In the rows, zero is written as 128.
A single turn carries every row of the set below to another of its rows. Some are shown first; where does it send the rows asked next?
vazuf: [119 147 144 108 130 170 125 133 135 120  84 135 106]
lilo: [138 151 141 134 125 171 134 130 141 108  80 133 111]
fula: [103 115 110 151 142  99 131  96 120 141 112 151 128]
faz: [144  82 127 143 163 141 146 104 128 107 115 119 139]
Savu: [113 127 119  69 114 146 127 134 130 133 123 120 114]
siba: [111 115 106 133 148  95 105 108 153 124 129 134 151]
zepob: [133 134 131 141 173 103 117 111 128 110 146 110 130]
Kobuk: [127 152  78 105 106 120 148 134 134 136 137 112 131]
niva: [122 124 120 118 114  98 147 104 156 131 135 125 168]
Zer: [144 165 125 131 122 150 125 119 144 154 100 112 101]
dapa: [133 134 101  86 118 122 159 115 104 130  89 122 116]
leke: [114 140 107  87 111 137 153 122 123 151  95 122 108]
pil: [104 126 116 160 161 123 161 126 121 111  95 144 142]
fusi: [129 111 122  77 113 145 135 129 118 103 146 131 123]
zizok: [146 115 123 152 133 132 108 149  93  96 115 115 128]
poki: [126 110 137 162  94 115 159 110 127 109 129 132 125]
bolor: [168 137 123 126 152 126 130 100 115 162 114 132 142]
Lata: [144 118 137 166 101 122 155  97 119 115 123 140 125]
vuse: [138  69 131 138 144 132 136 114 140 122 127 115 145]
neb: [138 130 102  97 120 123 169 111 111 126  81 124 119]
Ganel: [138 136 135 142 124 177 140 131 144  95  87 130 122]
sepo: [130 162  78 114 115 121 146 141 135 127 141 113 134]
dozez: [107 156 130  85 114 149 128 133 137 137 100 126 109]
tege: [108 142 120  96  99 158 135 138 151 149 113 120 115]
Talu: [161 133 136 144 112 169 124 118 157 112 124 113 118]
vof: [107 109 122 105 151 131 121 149 110 104 105 134 164]
ponu: [123 137 137 113 163 150 129 132 109 116 114 167 154]
mif: [125 138 130 120 108 173 122 137 172 133 124 121 122]
zivis: [111 161  98  90 112 131 137 133 146 143 128 118 121]
nul: [147 133 141 135 108 177 125 130 160 115 116 122 117]
Sino: [127 138 132 133 129  98 133 127 147  74  97 120 149]
Tif: [132  71 128 145 149 131 144 113 134 124 125 108 135]
meva: [154 170 131 152 132 158 124 123 131 110 105 121 107]
suvi: [123 127 121 134 126 105 143 112  77 151 125 133 124]
pon: [125 131 104 171 168 130 161 116 125 110 112 131 140]
sif: [139 137 123 142 127 111 132 124 157  79 102 122 162]
nabar: [118 120 114  73 110 140 139 133 121 106 141 131 127]
Tozu: [144 114 121 152 127 114 112 147  96 107 116 101 120]
Vafe: [125 121 115 127 117 108 144 107 160 137 142 126 172]
Kavu: [140 128 126 148 170 125 125 109 133 100 157 123 138]
vuvib: [136 115 108 136 133 153 143 133 155 146 134 140 175]
delem: [156 168 130 146 122 158 119 127 145 127 108 114 107]
Guti: [139 144 127 147 165 102 116 110 125 118 150 119 134]
Vabaf: [106  82 111 130 150 118 104 123 116 125 113 138 134]
finoz: [125 152 120  93 110 144 124 129 138 158 105 109 106]
kaze: [108 108 116 104 145 121 120 154 109 108 106 122 163]
fod: [132 132 121 137 137 108 138 106  80 156 119 133 126]
Donem: [ 99 126 118 161 163 120 165 121 129 107 107 138 138]

sif moves to Lata
siba moves to fula
Where do these go?
tege moves to finoz
Savu moves to zivis
neb moves to fusi
dapa moves to nabar
poki moves to Tozu
Talu moves to meva
delem moves to lilo
vof moves to Vafe
faz moves to Kavu
zepob moves to Donem
Zer moves to vazuf
niva moves to suvi
bolor moves to ponu
vuse moves to Guti

